Each row has a name. Each piece below is followed by the name of the row it came from, unless a question asks for something else. Each question is about the rows just above it.

Rufor: 186  227  196  105
los: 105  226  227  211
lekul: 226  196  186  105
Number of entries in 186  227  196: | 3
226  105 is which row, read backwards? | los
How many entries does 105  226  227  211 have? | 4
How many entries does 105 have? | 1
Put 105  186  196  226 back in order: which row is it? | lekul
Which row holds these entries in another order? 105  196  186  227 | Rufor

Kage: 168  146  150  156  155  175  61  141  96  90  53  130  219  142  140  142  142  129  112  171  223  111  127  130  172  122  86  144  231  97  88  100  135  188  44  76  97  163  189  103  102  153  55  104  100  107  118  125  112  107  162  105  89  168
Dobu: 139  112  102  148  112  142  118  140  101  134  170  99  114  94  79  111  128  128  129  70  184  162  146  141  65  138  74  143  102  144  143  60  11  145  66  124  178  109  140  42  140  86  125  177  42  88  74  27  141  114  228  138  108  125
fule: 160  60  56  148  128  121  181  160  86  129  138  110  58  123  38  90  119  116  123  86  46  96  150  134  49  130  98  155  73  137  152  98  18  68  115  163  111  98  158  65  114  146  207  156  108  110  107  40  138  72  160  133  126  108
Magu: 103  191  178  67  108  96  68  121  142  85  124  96  104  39  69  133  112  195  115  121  104  157  95  138  135  142  133  208  70  115  165  142  47  177  122  154  220  72  131  100  207  33  89  182  76  127  87  89  151  94  163  142  146  148
gote: 139  112  102  148  112  142  118  140  101  134  170  99  114  94  79  111  128  128  141  77  64  89  146  141  65  138  74  143  102  144  143  60  11  145  66  124  178  109  140  42  140  86  125  104  42  88  74  27  141  114  228  138  108  125
Paf: 112  107  138  106  88  49  198  103  200  124  160  69  93  117  130  130  104  147  184  162  70  129  122  58  182  125  113  120  54  137  68  128  119  103  98  138  36  159  122  158  97  158  125  147  139  142  134  144  34  208  37  110  126  136
setam: 128  133  162  102  108  98  155  133  202  137  135  85  166  133  209  133  172  110  143  160  153  128  132  127  175  100  148  107  160  127  78  116  242  117  89  131  76  197  121  209  81  129  83  121  165  203  157  149  90  221  32  98  99  156
Which row holds this, read backwards? 129  70  162  184 | Paf
Which row holds these entries in another order? 126  108  160  60  56  148  128  121  181  160  86  129  138  110  58  123  38  90  119  116  123  86  46  96  150  134  49  130  98  155  73  137  152  98  18  68  115  163  111  98  158  65  114  146  207  156  108  110  107  40  138  72  160  133 | fule
Which row holds 53  90  96  141  61  175  155  156  150  146 read backwards? | Kage

Poti: 149  136  153  127  136  117  143  116  134  101  160  122  145  110  108  130  101  131  140  148  130  110  120  109  149  106  129  118  165  127  116  113  189  100  108  112  129  122  122  147  120  150  122  135  108  141  121  104
tosi: 132  138  152  168  152  119  198  115  146  125  119  135  126  109  135  122  103  162  162  129  115  131  114  102  146  108  149  113  195  147  105  155  114  99  96  129  152  129  139  143  120  220  156  164  113  113  106  102
dorat: 121  140  108  139  138  117  120  131  136  139  110  142  125  136  127  135  124  112  159  127  158  99  126  118  152  113  110  119  100  115  118  128  127  119  151  119  135  126  128  135  120  111  112  131  130  164  159  114
lupi: 130  121  117  120  125  138  113  137  125  124  144  119  99  150  125  132  129  156  153  102  129  138  177  155  117  145  100  113  99  117  127  131  110  132  154  143  127  139  137  126  130  98  124  131  122  127  156  121
Sopu: 125  126  125  120  132  132  111  133  123  117  133  123  116  131  119  125  122  124  125  119  135  117  132  133  123  134  113  128  110  122  138  116  134  125  132  124  122  126  137  127  126  113  121  125  123  125  146  169
Tem: 123  126  121  142  108  122  169  118  138  153  110  141  154  117  146  131  137  119  115  145  111  154  114  116  128  121  163  130  146  139  117  146  105  139  115  135  146  132  102  131  126  138  131  139  149  124  119  137
bozug: 113  147  105  135  139  133  114  145  153  148  101  154  115  133  130  136  128  113  120  124  147  107  124  119  127  136  123  152  100  115  144  128  112  138  156  135  135  123  157  136  132  141  120  129  144  124  104  140
kol: 121  140  108  139  138  117  120  131  136  139  110  142  125  136  127  135  124  112  159  127  158  99  126  118  152  113  110  119  100  115  118  117  151  125  138  120  137  121  117  153  142  140  126  134  114  132  105  126
tivu: 132  123  134  122  113  132  117  125  125  119  138  110  126  121  111  133  125  132  122  146  125  125  135  137  125  124  115  113  123  133  133  117  123  124  127  125  119  126  123  122  132  134  116  131  126  128  120  169
pul: 127  113  120  124  120  125  141  120  133  125  118  131  140  115  127  127  118  121  121  142  120  126  116  114  133  119  144  130  144  130  122  130  122  121  114  135  135  123  120  132  123  143  128  133  127  126  117  122
gupo: 121  140  108  139  138  117  120  131  136  139  110  142  125  136  127  135  124  112  159  127  158  99  126  118  152  113  110  119  100  122  118  128  127  119  151  119  135  126  128  135  120  111  112  131  130  164  159  114
rok: 130  125  148  139  163  124  138  123  123  129  132  126  106  128  141  117  111  171  181  108  122  131  131  117  127  122  112  109  133  138  108  137  115  104  101  137  130  134  146  130  126  149  156  141  113  110  115  107
Put 110  111  113  113  116  116  117  117  119  119  120  121  122  122  122  123  123  123  123  124  124  125  125  125  125  125  125  125  126  126  126  127  128  131  132  132  132  132  133  133  133  134  134  135  137  138  146  169 back in order: which row is it? | Sopu
Which row holds this, read backwards? 124  120  113  128 | bozug
Which row holds these entries in another order? 140  104  124  144  129  120  141  132  136  157  123  135  135  156  138  112  128  144  115  100  152  123  136  127  119  124  107  147  124  120  113  128  136  130  133  115  154  101  148  153  145  114  133  139  135  105  147  113 | bozug
Count the entries of 127  113  120  124  120  125  141  120  133  125  118  131  140  115: | 14
The row with 113  147  105  135  139  133  114  145  153  148  101  154  115  133  130  136  128  113  120  124  147  107  124  119  127  136  123  152  100  115  144  128  112  138  156  135  135  123  157  136  132  141  120  129  144  124  104  140 is | bozug

